In the data rows, the value 128 means zero.
Each row of this table is followed by its label. One hidden rule gives the labels. It looks at one to three of the table's principal directions, none of them among the few with the most spread.
[120, 101, 104, 130, 145, 75, 117, 140, 175, 100, 122, 125, 116, 160, 128, 77, 105, 162, 123, 158, 99, 122, 97, 143, 187, 126, 153, 118, 84, 89] barn
[145, 112, 134, 148, 115, 85, 154, 99, 125, 133, 140, 147, 107, 168, 132, 141, 108, 127, 133, 168, 99, 98, 121, 136, 134, 106, 138, 140, 144, 127] raft
[145, 137, 100, 142, 127, 102, 169, 155, 152, 105, 131, 140, 138, 96, 128, 140, 129, 93, 165, 131, 113, 158, 103, 129, 97, 138, 83, 129, 162, 99] raft
[166, 176, 86, 149, 77, 197, 253, 176, 174, 157, 202, 172, 167, 59, 63, 211, 211, 85, 116, 10, 255, 160, 86, 101, 1, 140, 27, 114, 216, 189] hill
[134, 123, 191, 147, 125, 174, 181, 123, 135, 132, 156, 186, 145, 175, 98, 236, 161, 90, 121, 57, 153, 69, 96, 45, 90, 66, 117, 158, 133, 157] fox
[128, 165, 144, 149, 112, 187, 124, 122, 90, 120, 121, 91, 135, 87, 136, 166, 194, 86, 127, 94, 171, 182, 173, 114, 52, 143, 81, 119, 158, 155] barn
[137, 123, 130, 104, 131, 100, 131, 135, 126, 140, 135, 148, 125, 128, 130, 120, 71, 128, 137, 152, 84, 90, 110, 134, 166, 121, 150, 138, 132, 110] pear
[138, 153, 162, 118, 121, 156, 150, 147, 106, 131, 133, 162, 152, 98, 124, 190, 115, 71, 156, 87, 114, 104, 117, 86, 102, 119, 98, 144, 157, 123] barn
[113, 129, 119, 105, 118, 72, 81, 102, 101, 114, 102, 86, 84, 119, 166, 27, 75, 160, 127, 212, 49, 121, 147, 187, 185, 149, 190, 123, 98, 88] hill
[129, 152, 129, 134, 110, 137, 184, 162, 137, 101, 126, 161, 149, 70, 127, 163, 140, 73, 190, 87, 116, 152, 97, 98, 71, 131, 71, 144, 164, 98] raft
[151, 166, 187, 126, 75, 147, 195, 133, 92, 151, 160, 210, 147, 105, 115, 225, 98, 55, 169, 68, 115, 55, 101, 71, 95, 102, 81, 153, 184, 131] hill
[111, 114, 139, 122, 129, 112, 101, 98, 114, 134, 113, 128, 111, 157, 139, 91, 109, 158, 118, 154, 104, 97, 135, 144, 161, 127, 175, 132, 94, 125] barn
[134, 135, 149, 132, 120, 117, 154, 130, 124, 114, 131, 149, 125, 125, 132, 153, 115, 94, 150, 128, 92, 107, 110, 107, 116, 110, 122, 145, 140, 108] fox
[111, 112, 189, 108, 149, 172, 108, 114, 110, 128, 128, 112, 116, 162, 127, 156, 134, 136, 96, 118, 110, 98, 135, 86, 142, 76, 184, 155, 99, 147] fox
[132, 86, 98, 106, 140, 52, 136, 142, 181, 130, 143, 153, 112, 168, 119, 73, 55, 183, 124, 175, 81, 86, 77, 152, 220, 112, 174, 130, 98, 93] barn
[110, 138, 182, 108, 99, 149, 150, 128, 109, 132, 132, 173, 130, 120, 125, 153, 106, 114, 154, 86, 103, 76, 104, 86, 134, 100, 138, 155, 121, 119] pear
[141, 148, 154, 137, 112, 139, 126, 85, 80, 153, 130, 136, 119, 138, 136, 152, 128, 101, 114, 140, 123, 86, 155, 134, 99, 129, 144, 135, 146, 154] pear
[99, 133, 165, 91, 165, 198, 56, 146, 106, 110, 104, 54, 128, 106, 140, 118, 152, 137, 93, 112, 125, 165, 166, 103, 145, 117, 164, 127, 88, 135] barn
[145, 99, 101, 133, 111, 6, 171, 154, 180, 98, 142, 172, 109, 152, 135, 95, 41, 139, 180, 187, 41, 99, 62, 143, 211, 111, 115, 130, 129, 49] barn
[161, 104, 87, 154, 113, 24, 130, 97, 138, 145, 143, 140, 99, 184, 137, 91, 70, 157, 122, 217, 96, 96, 127, 188, 188, 139, 135, 108, 140, 114] hill
[141, 95, 134, 145, 129, 73, 172, 135, 178, 117, 153, 182, 124, 192, 109, 151, 96, 136, 134, 134, 101, 72, 69, 103, 173, 86, 133, 139, 113, 104] barn
[135, 141, 180, 142, 120, 150, 123, 100, 93, 130, 131, 133, 123, 156, 132, 177, 140, 93, 111, 118, 119, 86, 145, 97, 114, 103, 137, 136, 127, 144] barn
[120, 139, 125, 139, 138, 175, 120, 117, 118, 117, 119, 78, 121, 110, 132, 128, 194, 123, 105, 121, 163, 182, 160, 132, 66, 133, 130, 127, 132, 155] raft
[155, 129, 67, 139, 110, 129, 227, 175, 196, 150, 178, 189, 162, 98, 78, 165, 149, 125, 144, 67, 209, 145, 67, 123, 75, 137, 59, 123, 184, 148] fox
[134, 140, 123, 129, 119, 106, 102, 92, 85, 140, 113, 104, 107, 122, 153, 96, 110, 125, 124, 182, 98, 123, 164, 170, 125, 151, 151, 125, 139, 130] barn
[132, 175, 114, 139, 108, 132, 138, 151, 105, 102, 104, 131, 151, 48, 146, 135, 140, 62, 187, 110, 116, 172, 137, 132, 71, 175, 59, 119, 166, 95] pear
[111, 119, 116, 131, 150, 154, 75, 94, 109, 138, 105, 75, 116, 144, 139, 88, 166, 165, 87, 152, 158, 159, 176, 161, 117, 148, 166, 118, 102, 161] fox
[111, 85, 108, 94, 169, 60, 34, 116, 131, 114, 98, 53, 83, 167, 164, 14, 60, 207, 95, 242, 46, 137, 154, 189, 251, 130, 218, 115, 65, 91] pear
[117, 105, 119, 125, 149, 78, 62, 94, 109, 123, 96, 89, 99, 164, 160, 59, 92, 167, 116, 210, 74, 124, 160, 176, 190, 142, 182, 119, 90, 108] barn
[107, 119, 142, 113, 150, 144, 87, 121, 113, 127, 102, 116, 131, 132, 140, 111, 123, 141, 128, 132, 113, 128, 144, 126, 145, 131, 156, 134, 99, 125] raft
[148, 124, 110, 148, 132, 108, 131, 111, 130, 138, 137, 125, 123, 152, 126, 135, 133, 126, 111, 154, 139, 125, 137, 147, 121, 133, 124, 119, 142, 142] barn
[132, 140, 134, 122, 127, 168, 134, 133, 111, 151, 133, 136, 147, 107, 119, 162, 144, 114, 129, 96, 162, 136, 141, 116, 95, 133, 108, 131, 153, 156] barn
[112, 108, 110, 113, 141, 113, 97, 130, 140, 127, 116, 108, 120, 135, 135, 76, 113, 172, 122, 151, 121, 143, 132, 152, 170, 137, 154, 121, 99, 119] barn
[144, 161, 97, 122, 108, 170, 155, 166, 141, 146, 157, 124, 154, 70, 101, 146, 159, 114, 115, 72, 205, 163, 125, 129, 86, 157, 74, 104, 166, 155] hill
[134, 113, 103, 167, 116, 56, 123, 99, 144, 99, 122, 105, 92, 171, 145, 80, 129, 147, 120, 194, 101, 136, 131, 167, 152, 132, 137, 110, 111, 103] barn
[118, 130, 154, 94, 127, 172, 164, 178, 153, 133, 149, 171, 157, 101, 100, 172, 117, 121, 145, 51, 143, 110, 82, 70, 134, 99, 113, 148, 130, 127] pear
[113, 98, 98, 139, 158, 137, 45, 109, 131, 149, 109, 78, 130, 175, 131, 85, 155, 200, 80, 146, 193, 171, 184, 166, 175, 157, 138, 90, 86, 166] pear
[126, 150, 150, 127, 128, 188, 144, 145, 120, 127, 133, 135, 151, 100, 115, 181, 168, 91, 129, 67, 164, 138, 129, 88, 76, 122, 100, 135, 144, 147] fox
[126, 137, 118, 116, 124, 147, 173, 190, 164, 113, 137, 162, 163, 76, 110, 159, 132, 104, 176, 64, 145, 158, 86, 90, 109, 128, 68, 134, 149, 105] fox
[112, 131, 186, 112, 124, 127, 87, 84, 76, 138, 107, 141, 111, 160, 148, 119, 88, 124, 121, 149, 68, 49, 143, 120, 165, 114, 192, 146, 91, 122] hill
[140, 168, 187, 115, 101, 175, 185, 133, 98, 129, 152, 164, 134, 93, 117, 203, 130, 55, 138, 77, 108, 75, 104, 71, 69, 94, 124, 160, 164, 134] barn
[130, 114, 149, 125, 130, 90, 115, 104, 119, 132, 126, 147, 112, 173, 136, 117, 83, 136, 120, 163, 80, 65, 118, 132, 177, 111, 170, 136, 105, 114] pear
[131, 145, 152, 123, 131, 102, 82, 115, 87, 110, 103, 106, 115, 124, 159, 112, 90, 97, 135, 173, 57, 107, 153, 138, 159, 137, 145, 124, 117, 94] hill
[113, 148, 168, 123, 141, 167, 101, 116, 93, 105, 103, 97, 123, 112, 146, 138, 153, 94, 123, 124, 101, 133, 152, 107, 97, 122, 150, 140, 113, 124] fox
[133, 137, 143, 148, 131, 141, 122, 132, 117, 117, 120, 130, 143, 129, 132, 169, 148, 94, 141, 110, 135, 141, 142, 105, 110, 128, 90, 124, 138, 126] barn
[117, 80, 63, 120, 155, 63, 89, 120, 167, 142, 113, 118, 115, 165, 132, 32, 90, 216, 117, 191, 125, 140, 124, 196, 204, 156, 169, 110, 89, 117] barn
[113, 138, 177, 122, 145, 207, 124, 143, 123, 117, 129, 120, 146, 124, 115, 186, 177, 103, 110, 60, 159, 132, 131, 65, 93, 98, 126, 142, 115, 151] barn
[105, 100, 117, 116, 166, 102, 34, 94, 109, 120, 88, 50, 94, 162, 162, 40, 114, 188, 92, 213, 90, 154, 180, 181, 190, 143, 201, 114, 73, 122] barn
[140, 103, 60, 184, 134, 46, 112, 99, 157, 97, 111, 79, 96, 167, 149, 62, 154, 159, 122, 217, 125, 191, 151, 198, 134, 158, 116, 96, 122, 110] fox
[119, 100, 128, 81, 148, 132, 103, 139, 137, 179, 137, 165, 146, 150, 110, 113, 67, 183, 114, 115, 136, 75, 112, 130, 204, 124, 169, 133, 103, 145] pear
[132, 142, 165, 117, 116, 123, 150, 134, 108, 129, 127, 181, 142, 116, 131, 166, 87, 84, 169, 109, 81, 75, 104, 96, 130, 115, 119, 151, 141, 103] pear
[129, 118, 119, 112, 119, 113, 145, 134, 146, 150, 146, 160, 129, 137, 113, 115, 97, 155, 124, 121, 134, 94, 101, 133, 160, 124, 143, 130, 123, 131] hill
[144, 178, 114, 137, 119, 231, 173, 164, 137, 133, 160, 105, 161, 57, 91, 193, 229, 80, 95, 33, 244, 189, 136, 98, 8, 144, 65, 114, 179, 185] pear
[102, 123, 113, 106, 143, 114, 73, 128, 121, 107, 95, 79, 111, 109, 153, 49, 114, 162, 128, 168, 93, 161, 149, 164, 166, 151, 164, 119, 91, 101] pear
[124, 117, 102, 147, 146, 108, 134, 139, 152, 98, 111, 120, 132, 124, 136, 117, 146, 122, 153, 141, 117, 170, 120, 133, 112, 137, 108, 127, 126, 104] raft
[141, 140, 188, 99, 105, 139, 182, 126, 105, 153, 157, 200, 132, 127, 115, 192, 74, 86, 145, 99, 81, 29, 86, 79, 125, 82, 151, 170, 153, 128] barn
[135, 126, 75, 173, 122, 83, 152, 147, 170, 80, 121, 101, 122, 113, 137, 103, 168, 120, 156, 151, 136, 210, 122, 152, 100, 149, 69, 106, 143, 95] barn
[125, 141, 157, 98, 142, 144, 87, 108, 71, 157, 107, 138, 137, 114, 146, 133, 86, 109, 135, 141, 89, 86, 155, 132, 138, 140, 160, 142, 129, 132] barn
[132, 108, 70, 156, 159, 133, 63, 106, 134, 152, 115, 70, 132, 162, 128, 90, 178, 183, 76, 156, 212, 194, 190, 185, 132, 175, 119, 83, 115, 176] pear
[143, 169, 141, 139, 94, 120, 186, 168, 120, 97, 129, 170, 152, 59, 134, 183, 117, 41, 209, 91, 93, 141, 100, 92, 81, 134, 40, 138, 183, 81] pear
[139, 124, 115, 125, 123, 115, 173, 154, 154, 127, 145, 160, 138, 113, 115, 149, 114, 116, 153, 114, 124, 127, 94, 115, 120, 119, 103, 138, 153, 116] raft
[122, 97, 154, 115, 143, 83, 125, 121, 142, 119, 125, 160, 114, 179, 133, 119, 71, 143, 135, 158, 58, 62, 93, 113, 194, 91, 179, 149, 92, 96] fox
[143, 140, 73, 133, 132, 135, 133, 171, 142, 138, 126, 129, 168, 74, 121, 140, 142, 117, 162, 103, 181, 203, 139, 145, 101, 176, 43, 104, 173, 131] pear
[122, 115, 183, 97, 115, 155, 179, 140, 144, 149, 165, 196, 134, 154, 96, 181, 97, 133, 124, 70, 121, 41, 70, 64, 151, 66, 160, 165, 117, 138] barn
[133, 137, 171, 128, 121, 134, 122, 94, 81, 140, 122, 140, 119, 143, 142, 159, 112, 99, 131, 142, 93, 84, 146, 116, 118, 111, 149, 147, 137, 135] fox
[113, 133, 111, 139, 137, 129, 46, 79, 79, 141, 86, 74, 116, 135, 159, 69, 146, 155, 106, 175, 140, 157, 201, 187, 131, 179, 151, 103, 105, 147] pear
[121, 77, 92, 139, 145, 39, 108, 119, 171, 113, 115, 136, 109, 188, 138, 61, 82, 189, 138, 194, 86, 119, 106, 165, 213, 128, 156, 120, 85, 89] fox
[125, 150, 88, 114, 120, 180, 161, 178, 149, 137, 139, 126, 161, 47, 108, 136, 168, 124, 149, 64, 199, 199, 121, 126, 69, 159, 69, 120, 167, 145] barn
[127, 81, 123, 100, 143, 96, 132, 127, 156, 168, 147, 173, 125, 182, 110, 113, 64, 190, 116, 145, 116, 67, 94, 133, 205, 101, 178, 143, 107, 136] barn
[112, 149, 115, 109, 84, 166, 181, 163, 152, 140, 153, 161, 145, 71, 100, 122, 147, 143, 145, 49, 188, 140, 92, 114, 101, 138, 96, 128, 141, 139] hill
[112, 107, 85, 134, 111, 71, 119, 115, 151, 117, 118, 107, 97, 137, 141, 40, 116, 188, 133, 179, 116, 156, 127, 183, 167, 148, 147, 114, 104, 106] pear
[154, 128, 116, 142, 92, 53, 190, 127, 146, 135, 150, 204, 127, 141, 121, 137, 69, 108, 168, 144, 88, 64, 76, 135, 146, 125, 107, 135, 155, 95] pear
[117, 108, 85, 136, 164, 155, 77, 143, 150, 123, 114, 57, 135, 128, 127, 98, 183, 175, 97, 131, 195, 225, 171, 152, 130, 152, 110, 97, 113, 154] barn
[117, 125, 107, 136, 148, 126, 93, 123, 124, 102, 100, 70, 116, 113, 150, 90, 156, 136, 127, 163, 121, 192, 160, 154, 114, 147, 131, 119, 118, 119] raft
[121, 129, 110, 132, 121, 145, 118, 114, 135, 149, 135, 126, 130, 139, 114, 105, 152, 161, 95, 110, 182, 123, 135, 147, 126, 146, 141, 111, 111, 158] hill
Which label does each new row get?
[119, 123, 115, 126, 139, 198, 174, 173, 176, 127, 149, 139, 161, 101, 91, 172, 195, 134, 126, 40, 214, 178, 100, 84, 72, 114, 87, 134, 140, 159] >> raft
[89, 117, 142, 103, 165, 232, 102, 151, 145, 128, 118, 93, 150, 114, 108, 135, 201, 163, 94, 53, 203, 177, 138, 91, 98, 116, 147, 135, 90, 170] >> raft
[113, 117, 94, 156, 143, 100, 101, 111, 132, 92, 90, 82, 112, 126, 156, 75, 161, 140, 145, 176, 114, 196, 155, 167, 110, 155, 123, 118, 114, 106] >> raft
[146, 147, 82, 128, 121, 186, 134, 142, 135, 186, 158, 131, 165, 100, 91, 149, 172, 145, 87, 68, 255, 156, 150, 147, 86, 171, 83, 95, 164, 200] >> hill
[130, 126, 112, 129, 167, 79, 0, 72, 62, 121, 73, 12, 86, 157, 189, 32, 98, 154, 77, 255, 66, 157, 232, 217, 198, 176, 191, 87, 90, 118] >> hill
[116, 81, 36, 169, 155, 16, 40, 83, 156, 92, 84, 27, 72, 187, 171, 0, 133, 225, 95, 255, 106, 210, 180, 250, 204, 181, 170, 76, 68, 97] >> barn
[132, 99, 20, 131, 161, 108, 86, 167, 177, 131, 122, 46, 134, 101, 129, 54, 154, 203, 113, 169, 200, 255, 166, 202, 151, 182, 84, 79, 140, 141] >> pear
[135, 137, 132, 144, 111, 149, 144, 122, 123, 140, 141, 136, 135, 129, 117, 157, 156, 121, 121, 101, 170, 132, 136, 119, 100, 129, 102, 122, 145, 153] >> pear
[125, 108, 42, 175, 148, 113, 78, 119, 164, 116, 112, 44, 120, 147, 132, 58, 206, 192, 86, 165, 218, 245, 181, 198, 121, 182, 96, 71, 111, 154] >> barn
[160, 112, 119, 180, 119, 47, 140, 101, 137, 106, 135, 127, 102, 188, 142, 139, 116, 112, 130, 195, 91, 118, 129, 145, 148, 115, 108, 116, 140, 105] >> barn
[131, 103, 133, 142, 138, 72, 98, 78, 109, 129, 112, 120, 97, 187, 152, 97, 96, 146, 118, 206, 73, 93, 146, 160, 166, 120, 178, 133, 107, 118] >> raft
[131, 132, 77, 115, 134, 124, 145, 186, 163, 125, 128, 136, 160, 68, 119, 118, 121, 129, 168, 102, 152, 188, 109, 137, 124, 161, 68, 115, 154, 108] >> pear
[134, 121, 128, 138, 116, 165, 193, 146, 171, 142, 169, 167, 144, 141, 85, 181, 169, 133, 111, 60, 199, 117, 88, 89, 91, 98, 106, 136, 142, 163] >> fox
[133, 135, 194, 133, 131, 196, 118, 96, 90, 157, 144, 136, 134, 171, 113, 207, 159, 107, 81, 85, 165, 76, 153, 79, 104, 91, 147, 140, 126, 186] >> barn
[121, 125, 148, 141, 115, 110, 106, 97, 113, 116, 122, 104, 99, 161, 142, 105, 129, 140, 108, 159, 106, 111, 144, 138, 150, 118, 158, 123, 103, 124] >> barn
[137, 130, 152, 128, 113, 89, 195, 145, 153, 101, 143, 192, 126, 130, 121, 157, 88, 84, 169, 119, 60, 66, 59, 90, 130, 92, 129, 158, 134, 79] >> fox
[128, 127, 174, 135, 125, 101, 92, 76, 79, 127, 110, 122, 99, 173, 156, 124, 96, 115, 118, 182, 62, 70, 154, 132, 158, 112, 177, 138, 107, 119] >> pear
[152, 167, 65, 138, 111, 152, 153, 152, 131, 137, 144, 92, 142, 50, 119, 123, 176, 106, 122, 114, 198, 209, 151, 166, 50, 181, 66, 99, 190, 153] >> pear
[110, 112, 141, 146, 149, 149, 73, 102, 120, 110, 109, 65, 108, 168, 141, 111, 176, 156, 86, 147, 146, 163, 173, 132, 136, 119, 153, 115, 89, 148] >> barn
[124, 98, 166, 124, 130, 124, 183, 162, 179, 111, 156, 187, 138, 167, 101, 184, 110, 128, 146, 80, 112, 84, 58, 56, 161, 61, 122, 157, 112, 108] >> barn
[111, 105, 136, 122, 155, 96, 46, 98, 111, 116, 97, 78, 99, 174, 157, 64, 102, 170, 97, 196, 81, 120, 163, 160, 202, 131, 191, 115, 70, 112] >> barn
[127, 156, 91, 160, 125, 200, 132, 126, 123, 127, 124, 73, 141, 81, 121, 139, 241, 117, 106, 88, 234, 231, 176, 143, 17, 167, 75, 105, 160, 181] >> raft
[132, 99, 80, 134, 133, 64, 149, 147, 183, 112, 136, 132, 117, 142, 123, 82, 105, 164, 139, 164, 113, 145, 92, 156, 165, 130, 128, 121, 120, 97] >> fox
[114, 115, 132, 144, 147, 137, 129, 131, 145, 107, 110, 136, 140, 141, 128, 141, 155, 123, 145, 111, 131, 145, 120, 107, 110, 121, 118, 137, 112, 119] >> raft
[139, 114, 117, 131, 123, 76, 171, 145, 155, 113, 136, 162, 125, 130, 129, 132, 89, 117, 169, 149, 80, 116, 86, 124, 143, 112, 115, 143, 145, 90] >> raft
[92, 134, 193, 111, 153, 248, 95, 126, 105, 135, 116, 112, 151, 131, 113, 180, 196, 125, 92, 40, 186, 128, 152, 61, 90, 101, 151, 145, 91, 179] >> fox
[121, 133, 131, 124, 120, 133, 118, 112, 124, 140, 131, 131, 122, 139, 122, 105, 129, 146, 101, 123, 142, 97, 128, 139, 138, 135, 158, 121, 106, 140] >> hill
[137, 87, 122, 114, 122, 65, 182, 168, 193, 129, 162, 198, 132, 164, 103, 137, 57, 158, 157, 122, 96, 78, 48, 103, 210, 86, 122, 141, 122, 90] >> barn
[122, 120, 128, 110, 144, 139, 135, 160, 153, 117, 131, 130, 138, 116, 119, 133, 122, 131, 135, 108, 123, 139, 105, 107, 141, 114, 127, 135, 120, 116] >> fox
[110, 140, 190, 135, 132, 159, 72, 87, 72, 117, 98, 105, 117, 153, 152, 141, 144, 107, 112, 131, 102, 101, 171, 107, 129, 118, 160, 133, 94, 134] >> barn
[118, 135, 124, 119, 125, 164, 106, 120, 125, 146, 135, 107, 127, 128, 116, 108, 154, 157, 85, 107, 178, 128, 145, 139, 127, 140, 148, 113, 110, 162] >> hill
[148, 137, 164, 137, 133, 78, 84, 81, 67, 122, 109, 110, 99, 161, 167, 131, 75, 89, 125, 213, 35, 78, 166, 146, 160, 123, 162, 131, 131, 105] >> pear
[92, 121, 134, 102, 153, 189, 119, 146, 137, 113, 110, 96, 134, 95, 127, 112, 170, 148, 129, 95, 145, 179, 130, 109, 97, 119, 150, 147, 106, 137] >> raft
[145, 124, 114, 152, 124, 45, 104, 100, 111, 113, 108, 124, 106, 154, 160, 96, 82, 115, 149, 210, 59, 113, 143, 170, 166, 146, 129, 116, 129, 88] >> pear
[110, 69, 109, 114, 169, 83, 110, 137, 178, 114, 118, 122, 113, 179, 129, 79, 96, 193, 125, 171, 91, 131, 101, 138, 202, 103, 177, 138, 80, 102] >> raft
